In the rows, zero is written as 128.
One turn sends every row of this set to another row. A few are shown first. Where does it send the rows asked after them?
Q_24: [154 134 115 130 135 106 134 119 134 145 144 110 114 126  98 136 125 104
  82 124 111 123]
Q_232: [117 140 135  87 145 121 146 120  94 132  81 172 103 108 118 138 127 111
 133 135 159  95]
Q_475: [107 173 117 131 103 116 145 118 111 107 103 147 104 105 133 132 145 124
 135 117 100 119]
Q_91: [105 126 118 110 139 102 157 139 134 138 140  82 109 113  94 155 124 120
  89 138 138 136]
Q_243: [120 120 123  95 136 129 152  88  75 133 128 131 110 131 112 155 133 169
 149 125 115 148]
Q_914: [139 117 131  90 156 119 171 104  91 127 116 178 111 117 125 127 121 130
 143 138 162 118]
Q_307: [157 121 119 129 110 123 110 137 135 156 157 128 101 101  97 152 126 120
 134 129 111 155]
Q_748: [113  99 159  98 148 160 143 143 143 125 126 128  94 100 104 151 140 127
  94 113 134 105]
Q_684: [107 150 127  96 127 154 156 120 104 140  99 170 112  98 142 152 135 112
 148 163 139 102]
Q_527: [117 136 138 109 130 124 122 149 113 160 137  96  92 129  77 162 126 108
 119 133 103 138]
Q_785: [115 135 127 108 132  71 156 136  88 131 125  92 111 112 137 127 128 103
 110 128 145 121]
Q_189: [128 134 131 107 120 136 155  89  81 134 128 133 127 130 130 150 143 152
 149 134  86 132]
Q_178: [102 138 117 110 143 150 181 102  94 132 108 174 104 112 140 147 136 107
 132 148 137 116]
Q_315: [133  95 169  94 141 161 128 154 147 129 137 137 101  97 112 146 141 137
 121 123 130 112]
Q_659: [155 124 107 117 111  85 129 121 106 142 137 115 125  86 158 128 127 118
 124 128 147 129]
Q_892: [121 153 127 128 111 127 144 105  96 124 116 143 121 123 145 135 154 127
 146 125  80 124]
Q_978: [123 133 127 107 132 131 137 112 105 135  93 188 109  97 143 144 145 111
 137 146 156 103]
Q_55: [108 125 124  87 151 111 130 109  85 128 115 130 100 135 116 145 135 176
 151 123 147 152]
Q_939: [112 144 129  88 149  93 121 119 104 116 108 131 105 134 123 137 141 174
 134 139 164 128]
Q_8: [122 162 123 103 123  92 128 115 123 101 109 141 108 108 123 137 141 167
 121 146 164 112]
Q_201: [114 177 115 117 101 106 139 121 125  98 104 146 101  90 121 137 136 147
 128 133 136 112]
Q_125: [142 148 115 123 120 126  99 131  90 165 150 131  80 125 142 148 134 117
 146 148 130 149]
Q_255: [126 107 143 111 158 166 154 133 156 120 143 134 103 112 126 134 137 127
  92 116 125 112]
Q_712: [113 126 123 104 148 146 173 116  98 136 122 178 109 116 152 134 134 120
 166 147 138 137]
Q_389: [137 103 145 108 148 171 145 147 157 123 151 144  97 101 123 130 130 135
 123 112 123 127]
Q_886: [114  91 146 112 147 160 132 146 155 125 130 142  96  94 130 144 150 127
 106 109 138 124]
Q_974: [128 122 125 127 118  94 155 115  84 132 166 127  78 111 121 156 141 125
 116 156 155 153]
Q_267: [121 114 135 108 122 111 123 156 138 153 154  97 117 104 113 164 141 136
 134 161 133 154]
Q_928: [132 129 135  79 142 124 149 126  98 131 100 175 108  97 120 131 115 130
 165 137 164 114]
Q_126: [138 149  92 125 127 120 122 103  84 156 129 121  81 120 125 144 117 100
 102 114 129 131]
Q_396: [125 158 137 106 128 118 139 128  77 151 154 105  83 138 116 159 131 119
 119 174 132 126]
Q_896: [118 134 138  83 162 136 181 119  89 133 116 160 116 129 134 127 119 124
 157 152 141 116]
Q_213: [132 150 121 108 133 110 122 165 150 149 137  90 122 114 115 128 115 114
 131 132 112 133]
Q_208: [110 112 151  99 152 170 139 157 160 128 132 123 107 105 133 138 140 129
 113 122 124 111]
Q_317: [128 112 100 135 133  93 131 141 150 136 147 116 108  99 122 132 133 120
 113 116 141 162]
Q_254: [128 112 162  96 158 165 146 153 143 124 138 131  91 118 105 129 127 125
 116 108 116 114]
Q_12: [109 133 132 104 112  89 150 159  91 133 146 104  91  92 130 142 126 124
 155 146 149 152]
Q_555: [142 159 102  93 108 122 129 129  98 158 126  95 112  90 129 141  98 115
 132 131 126 116]
Q_829: [126 100 130 136 139 100 121 126 118 152 150 120  99 131 104 160 158 113
  96 134 128 154]
Q_689: [140  91 163 110 156 152 134 140 143 124 141 147  95 116 111 134 143 128
 105 108 128 116]

Q_178 moves to Q_712
Q_307 moves to Q_527
Q_389 moves to Q_254
Now these:
Q_201 moves to Q_475
Q_126 moves to Q_125

One turn sends every row of this set to another row. A few are shown first. Where does it send the rows asked after them?
Q_421: [117 139 109 166 189 140 147 139 135 155 137 144 111 129 139 125 104 101
 102 133 142 155 139]
Q_815: [145 118 131 131 125 101 117 133 104 160  95 125 140 136 177 126 149 102
 124 137 148 164 114]
Q_868: [125 161 119 123 164 162 125  86 120 149 124 140 144 161 130 143  98 122
 109 149 167 125 113]
Q_320: [158 141 141 121 150 124 110 150 180 151  96 113 150 117 113 112 126  96
 150 135 147 110 100]
Q_792: [117 124 133 138 128 124 144 143 107 142 111 103 146 132 165 123 136 102
 128 168 122 160 106]
Q_373: [155 142 136 129 179 123 118 137 127 119 123 106 118 100 118 157 101  76
 143 117 152 141 135]
Q_903: [135 147 142 102 133 158 113 125 159 161  97 185 129 155 126 128 127 131
 112 124 155 127 132]
Q_953: [140 157 150  91 121 162 104 117 148 118 100 152 158 145 105 130 110  96
 144 151 152 131 136]
Q_671: [124 167 132 117 133 160 118 115 151 162 104 184 139 170 120 128 125 112
 109 146 143 129 144]
Q_943: [100 135 151 142 144 105 149 190 134 133 127 126 132 138 128 123 120  85
 142 122 129 141 141]
Q_582: [135 170 123 117 155 148 116  80 120 138 116 148 144 162 115 150 106  92
 123 161 165 122 125]
Q_29: [143 151 159  89 126 165 118 113 146 112 117 128 134 134 103 143 104 109
 143 147 155 123 125]
Q_277: [147 130 136 121 115 103 143 143 119 144 114 116 115 129 156 144 160  96
 134 145 113 145 123]
Q_35: [129 131 119 140 161  75 137 157 114 146 137 152 118 147 144 132 131  87
 134 105 156 140 142]
Q_984: [152 134 127 149 157 119 125 103 148 151 155 113 116 138 118 103 118 100
 132 172 178 131 111]
Q_681: [118 122 129 147 155  98 132 153 114 123 120 112 158 139 147 111  99  76
 142 114 171 156 129]
Q_123: [136 125 146 126 156 140  98 180 143 143 113 159 134 107 134 111 113 110
 131 110 151 170 152]
Q_222: [145 163 128 138 152 129  95 159 142 190 149 139 146 147 129 106 137 140
 123 140 142 129 128]

Q_222 moves to Q_984
Q_277 moves to Q_815
Now these:
Q_868 moves to Q_29
Q_421 moves to Q_373
Q_681 moves to Q_943
Q_671 moves to Q_582

